[132 164 153 148 151 153] = Melen
[154 149 148 148 123 148] = vovut
[ 68 114 142 191 161 101] = Bomam
where: [191]	Bomam, 3
count vovut: [148]	3
where: [154]	vovut, 0
where: [132]	Melen, 0

[123 122 166 152 109 158 101 154  93 117 155  95 157  91 152 140 169 150
 101  96 192 103 109 143 170 136 157 141 165  68]  Limu
[172 163 109 147 171 112 164 151 142 173 138 159 167 157 136 142 111 159
 142 130 123 167 126 163 108 156 158 132 171  87]  kon
[171 163 109 147 171 146 164 151 142 173 138 111 167 157 136 134 111 159
 142 160  91 140 131 154  82  92 109 111 112 142]  zikar
[123 122 166 152 109 158 101 154  93 117 155  95 157  91 152 140 169 150
 101  89 125 111 137 106  92 152 132  80 101 142]  Zake
[123 122 154 152 109 158 101 154  93 117 155  95 157  91 152 140 169 146
  79  98 146 108 169 102 169 151 154 104 146 149]  dop
count kon: [142]	3
where: [156]	kon, 25
count zikar: [111]	3
where: [192]	Limu, 20

[117 113 102 104 149 149  78  70] = penat
[117 113  94 104 132  77  78  70] = dupip
[171 124 145 125 117 106  94 123] = kig
[162 138 144 148 148 144 155 157] = Zasub
where: [171]	kig, 0
count penat: [104]	1
count penat: [78]	1
count kig: [125]	1
count Zasub: [144]	2

[148 109 114 158] -> Govi
[150 141 111 138] -> tori
[110 110  65 149] -> Dased
where: [158]	Govi, 3
where: [148]	Govi, 0

[127 127 127 122] = toleb
[126 128 128 128] = Labud
[124 126 121 120] = nibi
[126 126 128 121] = zoge
count toleb: [122]	1
where: [124]	nibi, 0
which: [127 127 127 122]	toleb
count Labud: [128]	3
where: [120]	nibi, 3
count toleb: [127]	3

[172 154  82  93 171 113 123 131 175  98 132  81 103 130 120 178 142] : nak
[121 115 114 149 109 123 136 123 109 130 119 148 108 136 128 114 114] : Lum
[175 137 134 128 164 127 140 121  97 121 125 129  92 108 104 140 138] : toka
[175 137 134 128 164 127 140 121  97 121 125 129  92 158 103 148 130] : beme
[130 132 131 122 131 132 130 131 149 132 130 135 144 118 135 131 128] : lolo
[115 139  70 130  92 115  74 115 112 141 173  70 104  82 121 104 173] : nopuf
count nopuf: [104]	2
count Lum: [114]	3
count nak: [178]	1
count lolo: [131]	4
where: [172]	nak, 0
where: [138]	toka, 16
count nopuf: [115]	3

[140 141 117 124 141 126 135 133] : Lun
[122 116 128 106 130  79 123 134] : denor
[135 122 134 119 132 101 109 149] : zod
[119 124 121 115 131 136 117 111] : Sib
[128 137 123 131 130 110 149 132] : revob
where: [101]	zod, 5
which: [122 116 128 106 130  79 123 134]	denor
where: [110]	revob, 5
where: [115]	Sib, 3
where: [109]	zod, 6

[117 153 107 185 131 107 128] : Goz
[145 150 125 118  83 149 146] : Pinul
[107 188 118 107 107 118 150] : giv
count giv: [107]	3
where: [153]	Goz, 1
where: [145]	Pinul, 0
count Pinul: [118]	1
count Goz: [130]	0
where: [149]	Pinul, 5

[144 127 143 144 143 142 143 135 137 178 144 127 143 137 143 139 138 141
 147 145 137 138 140 137 144 137 136 141 140 140 138 141 146 139 141 135
 145 127 145 142 142 144 140 139 145 142 143 144 141 143 135 121 144 144
 139 140] = Nal
[143 154 139 135 135 140 138 147 134 175 144 127 144 136 133 134 145 142
 158 144 143 138 125 133 134 136 135 142 152 141 136 139 151 139 144 134
 137 141 143 137 141 136 133 141 152 141 143 152 136 135 134 126 146 135
 135 137] = nuz
[146 129 142 145 142 143 142 139 141 181 137 131 139 136 138 137 143 141
 153 147 140 139 114 140 134 136 135 140 150 146 138 143 150 142 141 135
 146 129 147 137 143 140 133 140 142 143 139 151 137 135 134 162 150 136
 143 137] = Daz
count Nal: [127]	3
count Nal: [140]	5
which: [143 154 139 135 135 140 138 147 134 175 144 127 144 136 133 134 145 142
 158 144 143 138 125 133 134 136 135 142 152 141 136 139 151 139 144 134
 137 141 143 137 141 136 133 141 152 141 143 152 136 135 134 126 146 135
 135 137]	nuz
count nuz: [141]	5
where: [153]	Daz, 18
which: [144 127 143 144 143 142 143 135 137 178 144 127 143 137 143 139 138 141
 147 145 137 138 140 137 144 137 136 141 140 140 138 141 146 139 141 135
 145 127 145 142 142 144 140 139 145 142 143 144 141 143 135 121 144 144
 139 140]	Nal

[127 130 141  98  98 124 130 159 133] = pugaf
[121 129 138 139 110 152 178 119  81] = pef
[115 143 152 117 103 144 143  88 116] = muka
[145 121 140 108 149 123 104 131 150] = soru
[ 88 139 158 114 108 169  88 108  88] = Nen
[114 171  70 128  99 105 115 162 129] = mef
count Nen: [89]	0
count Nen: [88]	3
where: [150]	soru, 8
count muka: [143]	2
where: [140]	soru, 2
count soru: [150]	1
count pugaf: [130]	2

[130  82 150  83 141  83]  zezu
[161 135 165  71 187  93]  muda
[161  84 165  71 141  93]  Giran
count zezu: [83]	2
where: [84]	Giran, 1

[113 125 129 154 154 111 100] : sozi
[114 112 125 133 178 174  99] : rofu
[119 128 132 127 142 141 120] : nev
[133 125 129 134 134 133 134] : Donul
[116 119 120 149 122 155 101] : lovav
[132 128 128 132 135 121 121] : mozo
[114 112 125 159 178 174  99] : gizo
count mozo: [121]	2
where: [100]	sozi, 6
count sozi: [154]	2
where: [127]	nev, 3
count Donul: [134]	3
count mozo: [120]	0
count lovav: [149]	1

[115 143  92 132  91 143  92 142] = tolof
[167 134 176 148 127 130 147 134] = bugi
[115  91  91 132  91 143 130 117] = Madi
[124 133 124 124 121 124 151 155] = posen
[164 123 151  82 181 103 159 132] = keba
[190  83 153 154 184 153 129 143] = kup
[190  83 153 154 184 137 140 133] = zos
where: [176]	bugi, 2
where: [103]	keba, 5
count posen: [124]	4
count Madi: [91]	3
count zos: [83]	1

[123 147 127 101 117 175 104 113 145 128 109] : paz
[120 130 153 121 129 110 176 110  96 130 153] : gog
[164 113  93 113 163 124 110 138 145 139  98] : tuze
[127 115 140 135 123  97 160 115 127 127 115] : motep
[120 122 153 121 126 147 142 131 117 161 142] : zop
[120 122 153 121 126 110 176 125  96 113 153] : bena
count motep: [127]	3
count gog: [130]	2
where: [139]	tuze, 9

[135 179 115 187 161 173 173 174 147 180 114 106 139 180 150 173 146 139]  delip
[149 133 126  93  81 141 111 172 149 146 144 189 158 176 106 140 149 168]  koren
[177 152 150 121 149 106 145  80 105 127 105 139 156 118 101 118 147 160]  lof
[108 181 102 148 121 161 170 127  86 147  94 160 129 131 142 125 133 160]  dazap
[147 174 150 169 154 117 121 122 133 128 132  95 163 130 148 151 134 103]  vuta
[187 139 145 112 138 104 153  70  93 132  89 164 165 123  88 111 155 185]  vato
[128  92 116 101  88 141 132 152 138 141 129 193 129 171 119 125 142 171]  nuv
[129 129 130 108  86 129  97 179 180 134 162 166 138 164 130 144 137 135]  Tivu
[148 164 138 190 161 130 148 113 105 141 104  98 180 132 151 153 139 118]  zof
count koren: [140]	1
where: [158]	koren, 12
count nuv: [171]	2
count delip: [181]	0
where: [94]	dazap, 10

[150 140 126 118 110 140 123 122 119 147  87 125 124 136 131 125 119 131
 104 118 115 125 118 128 129 124 126 100 137 122 124 152] = pano
[120 140  84 131 138 147 142 132 135 130 134  89 144 122 140 114 124 104
  91 110 147 123 121 137 128 140 150 146 130 103 112 112] = geri
[136 128 162 153 134 127 133 127 133 106 131 116 130 129 126 119 109 117
 128 108 120 129 133 110 129 103 154 147 125 122 126 121] = katu
[100 121 157 123 143  87 118 118 131 109 134 100 146 123 140 122 130 138
 141 132 110 124 144 118 114 128 136 133 130  88 123 118] = kenon
[125 126 121 139 120 128 140 162 118 141 113 105 131 127 145 134 129 115
 115 113 163 129 110 131 131 138 143  91 134 114 146 122] = dulen
[141 136 105 114 121 111 134 135 132 120 100 105 133 130 121 129 125 136
 152 122 158 136 157 120 122 146 145 124 123 135 116 116] = fufas
[137 137 121 119 132 107 148 117 130 105 187 113 159 121 129 121 133 118
 138 115 110 120 145 129 125 109 133 121 123  87 148 116] = mazin
[123 118 134 128 138 132 125 144 131 141 114 132 126 137 135 157 115 118
 134 140 134 141 102 130 119 140 107 114 132  69 130 140] = Furo
[115 125 109 141 130 134 128 107 130 113 122 109 130 124 125 145 144 127
 149 144 133 123 115 132 143  88 112  93 123 128 115 113] = mavo
[116 123 122 129 142 107 126 114 124 125 118 111 148 126 142 129 120 113
 157 137 150 125 102 135 134 127 147 152 132 124 128 133] = ros
[120 123  98 143 160 114 123 119 155 155 145  90 149 134 119 142 134 145
 111 151 121 122 143 126 118 147 124 130 128 110 134 106] = todu
[146 134 154 136 151 139 123 147 130 111 127 109 138 133 144 124 126 130
 166 129 152 133 133 138 125 162 123 109 122 121 117 133] = rane
count kenon: [123]	3
count rane: [133]	4
which: [150 140 126 118 110 140 123 122 119 147  87 125 124 136 131 125 119 131
 104 118 115 125 118 128 129 124 126 100 137 122 124 152]	pano
count mazin: [121]	4
count todu: [141]	0

[176 156 161 145]  vaf
[178 172  79  78]  damos
[ 83  94 113  74]  Suris
count damos: [78]	1
where: [78]	damos, 3
where: [113]	Suris, 2
count damos: [172]	1

[110 134 115 155 164 125 116 118 109 159]  Leliz
[107 166 129 129 129 126 129  94 129 162]  Vepur
[ 85 153  93  93 167 128  94 112 126 167]  balu
[135 127 135 127 155 135 135 127 152 152]  Mip
where: [109]	Leliz, 8
count balu: [167]	2
where: [110]	Leliz, 0
count Vepur: [129]	5
count Mip: [135]	4
count Mip: [127]	3
where: [134]	Leliz, 1

[ 75 148 158 167 157 133 130 115  78 154 107 126 169] = gev
[160 114  68 161 175 165 106  98 150 159 156  90 167] = tiri
[ 91  98 153  90 108 112 147 131 184  91 126 157  95] = Bagob
[160 114  68 161 175 144  68  98  68 159 159 159 167] = sar
[128 148 153 167 157 133 130 115 157 154 107 126 169] = vur
count tiri: [150]	1
where: [184]	Bagob, 8
count vur: [107]	1
count sar: [158]	0

[152 133 132 113 133 129 121 144 132 119 149 147 139 116 121 129 105 121
 123  99 141  87 138 114 105 122 112  97 144 102]  sezov
[152 133 132  88 133 129 121 144 132 119 149 130 139 116 121 129 105 129
 123  99 141  87 138 114 105 122 112  97 144 102]  Feg
[152 133 132  87 133 129 121 144 132 119 149 147 128 116  87 129 105 121
 123  99  87  87 138 114 105 122 144 123 128 121]  riset
[152 133 132 113 133 129 121 144 132 119 149 147 139 116 121 129 105 121
 157 135  95 138 117 157 139 181 123 161 115 146]  gur
which: [152 133 132  88 133 129 121 144 132 119 149 130 139 116 121 129 105 129
 123  99 141  87 138 114 105 122 112  97 144 102]	Feg
which: [152 133 132  87 133 129 121 144 132 119 149 147 128 116  87 129 105 121
 123  99  87  87 138 114 105 122 144 123 128 121]	riset
which: [152 133 132 113 133 129 121 144 132 119 149 147 139 116 121 129 105 121
 123  99 141  87 138 114 105 122 112  97 144 102]	sezov
count riset: [87]	4

[120 126 145 159 136] : Vefur
[137 143 131 135 136] : lomif
[146 148 139 158 142] : Vemu
[137 142 129 135 136] : Nam
[122 125 135 157 143] : luto
[135 148 137 129 110] : remov
[140 149 129 133 182] : risu
[126 117 118 123 185] : Luko
which: [137 143 131 135 136]	lomif
where: [182]	risu, 4
count Nam: [136]	1
which: [122 125 135 157 143]	luto

[130 134 133 121 123]  dek
[124 155 140 139 134]  beka
[133 125 140 121 127]  vul
[167 126 122 132 125]  munid
[181 125 122 121 130]  Gufur
[128 140 140 139 123]  Libuk
[124 162 135 146 144]  vulo
[124 124 138 124 160]  bulan
where: [126]	munid, 1
count bulan: [124]	3
where: [127]	vul, 4
where: [155]	beka, 1
which: [130 134 133 121 123]	dek
where: [181]	Gufur, 0
where: [144]	vulo, 4

[130 165 125  98 125 171 176 147 115  81 107]  Gerob
[124 110 125 152  96 118  87  80 122 142 152]  rabu
[120 124 160 152  87  98 170  86 115 158 124]  zep
[151 120 171 131  96 149  87 171 108 171 144]  gebap
[130 165 125 168 125 168  85 164 142 102 123]  dit
[ 91 119 117 104 101 150 171 135 116  85 120]  pab
count gebap: [151]	1
where: [110]	rabu, 1
count dit: [125]	2
where: [107]	Gerob, 10
where: [86]	zep, 7
where: [150]	pab, 5
where: [119]	pab, 1

[145 179 118 133 158  70 169]  gesan
[113  89 180  86  77  89 138]  debuf
[146  87  96  86  96 146 146]  guda
[160  93  99 162 162 118 132]  Sezom
[152 170 109  83 160 185  87]  zase
count guda: [146]	3
where: [145]	gesan, 0
count debuf: [180]	1

[ 99  96 135 104 104 181 104 135  97  84 157 122 150  94  77 163 107 133
 135 152 109  99 125 127 106 120 120 142  98 137 118 169  91  94 164 130
 112 141  99 105  78 115 141 135  94 132 113 130 157 145  94 111  93] -> vin
[ 99  96  82 104 104 181 104 170  97  84 157 122 150  94  77 163 107 133
 135 152 109  99 125 127 106 120 120 142  98 137 118  96  91  93 164 130
 112 141  99 105  78 115 141 120  89 124 132 130 157 145  94 111  93] -> pero
[149 135 127 146 153 111 142  92 124 163 109  75  98 132 171  97 145 111
 100 122 117 147 115 115 122 105 115 102 156 128 100 117 122 119 100 125
 134 111 137 148  97 125 111 124 142 122 116 151 101 118 124 112 163] -> Lir
[132 117 118 119 126 147 110 153 124 133  96  98 147  99 106 145 147 146
 116 141 121 147 146 118  98 140 126 140 136 150 121 147  78 137 139 129
 109 129 100 130 108 135 125 131  93 119 132 150 143 126 126 108 146] -> padak
[127 110 140  96 113 134 117 149 110  77 137 179 142 114 107 155 114 119
 147 145 145 105 124 147 115 144 130 156  95 127 146 138 147 147 144 120
 117 127 116 122 153 122 170 124 115 123 149 128 169 136 114 137  97] -> gebe
[132 117 118 119 126 160 110 153 124 133 134  98 147  99 106 145 147 146
 116 141 121 122 137 118  98 140 126 129 136 150 121 133  78 137 139 129
 109 129 100 130 108 135 125 131  82 119 130 150 143 126 126 108 107] -> Dute
count padak: [147]	5
count gebe: [147]	4
count vin: [135]	4
which: [ 99  96  82 104 104 181 104 170  97  84 157 122 150  94  77 163 107 133
 135 152 109  99 125 127 106 120 120 142  98 137 118  96  91  93 164 130
 112 141  99 105  78 115 141 120  89 124 132 130 157 145  94 111  93]	pero
where: [138]	gebe, 31
which: [132 117 118 119 126 160 110 153 124 133 134  98 147  99 106 145 147 146
 116 141 121 122 137 118  98 140 126 129 136 150 121 133  78 137 139 129
 109 129 100 130 108 135 125 131  82 119 130 150 143 126 126 108 107]	Dute

[169 155 140  88  92  88 100  88 151 167 165 148 122  97  87  95  87 144
 164 168 155 130 103  87  92 109] -> zibov
[ 89  90 101 117 136 153 164 168 160 148 128 110  96  89  91 102 118 138
 154 165 167 168 147 128 109  94] -> tato
[113 100  96 156 115 159 148 159 158 151 135 118 103  97 100 110 127 142
 156 158 154 141 124 108  89  97] -> Nevo
[166 173 177 179 176 111 165 111 145 133 111 108  98 111  84 112  77  79
  85 166 100 111 123 134 147 158] -> potun
count potun: [111]	5
count zibov: [88]	3
count zibov: [103]	1
count Nevo: [156]	2
where: [123]	potun, 22
where: [169]	zibov, 0
where: [127]	Nevo, 16

[130 134 131 129 114 123] -> Molab
[127 133 128 129 126 125] -> Lerov
[127 131 128 131 134 131] -> dad
[119 128 120 125 163 139] -> Let
[ 98 137 132 154 155 116] -> Gel
[119 115 110 112 191 155] -> Rokal
[124 138 131 138 126 124] -> tuf
count tuf: [138]	2
count dad: [127]	1

[114  96 135 152 157 174 113] -> para
[134 173 110 162 111 173 134] -> kulo
[164 112 183 124  98 159 140] -> pazul
[148 140  95 150 134 146 111] -> nerid
where: [124]	pazul, 3
where: [146]	nerid, 5
where: [152]	para, 3
count kulo: [111]	1
count kulo: [173]	2

[121 127 127 178 131 125 127 131 125 127 123 130 130 131 126 127 130 127
 128 122 127 130 132 129] -> Vibug
[121 129 129 124 124 133 128 132 121 127 129 130 131 131 128 129 129 127
 129 129 126 129 131 131] -> leg
[122 128 125 133 124 132 129 130 127 128 122 131 131 131 126 129 129 126
 131 128 128 126 128 131] -> Zifuf
which: [121 127 127 178 131 125 127 131 125 127 123 130 130 131 126 127 130 127
 128 122 127 130 132 129]	Vibug
count Zifuf: [128]	5
which: [122 128 125 133 124 132 129 130 127 128 122 131 131 131 126 129 129 126
 131 128 128 126 128 131]	Zifuf
count leg: [121]	2
count Vibug: [178]	1

[121 140 140 140 112 112 175 112 140 112] : mun
[ 79 123 156 104 105 144 121 111 154 141] : zab
[130 117 133 139 136  96 157 177 117  83] : Lam
[113  70 102 164 116 118 185 101 133 131] : lud
[152  99  94 164 124 155 146  70 131 171] : luso
[120  94 147 154 116 102 165 166  96  99] : Diba
[ 97 102  82 156 130 160 179 112 162 118] : Kezof
[117  99 157 150 110  95 159 170 100  97] : mub
[ 85 126 163 100  97 145 112 114 151 154] : Dobid
[107 151  80 142 165 150 160 165 150 132] : refu
where: [162]	Kezof, 8
where: [170]	mub, 7
which: [130 117 133 139 136  96 157 177 117  83]	Lam
count mun: [112]	4

[125 161 127 161] : todo
[126  66 127  66] : rok
[ 99 115 157 124] : timaz
where: [124]	timaz, 3
count todo: [126]	0
where: [125]	todo, 0
count rok: [127]	1
count timaz: [115]	1
count todo: [125]	1

[129 133 140 101 118 119  89 130 114 162 132 130 138 130  98 123  63] : Gitiz
[121 155 113 177 104 117 142 115 112 148 131 125 127 127 124 113 138] : kure
[120 139 128 134 102 127 135 123 142 117  83 138 120 129 148 137 129] : sapi
where: [119]	Gitiz, 5
where: [125]	kure, 11
count Gitiz: [130]	3
count sapi: [120]	2
where: [83]	sapi, 10
count sapi: [137]	1
count kure: [131]	1

[111 115 162 143] -> sus
[ 87 180 148 180] -> depu
[ 86 180 148 112] -> Senuv
where: [111]	sus, 0
count Senuv: [148]	1
count depu: [87]	1
where: [87]	depu, 0

[129 129 127 130 129 129 128 129 126 130 127] = Nore
[132 145 126 114 134 144 109 128 108 120 117] = Mitaf
[133 134 128 127 131 129 126 120 123 129 135] = Dabu
[126 138 128 115 123 134 138 108 112 124 121] = bar
[128 128 128 132 130 126 131 126 122 128 128] = bapap
[129 139 115 118 130 108 124 117 121 128 122] = sabop
[129 148 106 112 134  92 120 108 115 130 117] = zok
[119 130 118 144 159  98 108 177 160 138 142] = zisa
[127 125 131 138 122 120 126 135 145 136 143] = Duf
[127 141 119 131 143 109 109 166 143 134 139] = Gavon
which: [129 148 106 112 134  92 120 108 115 130 117]	zok
where: [159]	zisa, 4
where: [133]	Dabu, 0
count Nore: [129]	5
count Mitaf: [126]	1
where: [177]	zisa, 7

[111 127 117 139 152 166  98 148] : Dur
[111 148 117 125 152 166 152 148] : rapog
[126 158 140 140 128 140 121 139] : Dopu
count rapog: [149]	0
where: [126]	Dopu, 0
where: [128]	Dopu, 4
where: [158]	Dopu, 1

[168 136 168 138 110  87 103 148 164 116 150 123 115 144 131] -> pese
[130 137 161 156 136 123 100 135 159 127 169 132 102 114 132] -> tofep
[141 131 189 171 130  81  74 118 154 133 179 144 112 122 107] -> lub
[148 103 143 138 133 115 116 139 146 108 160 142 124 131 101] -> lib
[109  92 166 179 167 126 105 121 137 111 166 139 106 109  89] -> bufug
[135 122 187 179 144  90  71 104 139 127 186 156 120 120  99] -> fakov
[153 130 113 151 121  89  95 135 155 119 162 137 121 138 115] -> kunof
where: [112]	lub, 12
where: [167]	bufug, 4
where: [171]	lub, 3
where: [189]	lub, 2

[106 139 132 107 132 105 104 109 109 167 106 132 125 109 102 105 112 108] -> Ril
[139 124 120 139 130 119 115 121 118 120 117 118 120 126 121 120 120 137] -> Verir
[138  99 114 137 121 167 168 156 160 139 163 129 160 153 154 164 154 143] -> tupa
[147  82 148 148 127 134 122 128 125 147 124 105 122 137 114 127 124 153] -> Piben
which: [106 139 132 107 132 105 104 109 109 167 106 132 125 109 102 105 112 108]	Ril
count Piben: [124]	2
where: [119]	Verir, 5
where: [126]	Verir, 13
count Verir: [120]	5
where: [168]	tupa, 6

[149 138 140 143 138 149 123 148 141 149 149] = mez
[123 142 108 137 136 121 144 134 140 133 125] = zolon
[138 144 166 136 146 160 146 140 146 147 152] = gid
[143 132 145 139 132 144 128 142 132 130 139] = zudat
[114 144 143 132 140 133 157 130 140 151 145] = Gopo
[ 99 166 163 126 164 155 193 123 164 183 167] = reze
[141 123 111 142 120 121 111 144 122 110 118] = guzev
[114 144 133 144 140 133 157 130 140 151 145] = Damop
[ 95 154 155 125 152 143 184 121 149 178 166] = Sufa
[156 142 140 142 140 143 150 141 146 142 119] = vofi
[131 127 102 139 121 112 123 137 123 118 121] = guta
count mez: [149]	4
count vofi: [142]	3
which: [123 142 108 137 136 121 144 134 140 133 125]	zolon
count Damop: [140]	2

[185 180 126 128] -> Zukup
[185 180  98 186] -> pezis
[125 125 125 125] -> Piru
where: [126]	Zukup, 2
count Piru: [125]	4
which: [125 125 125 125]	Piru
count Piru: [126]	0

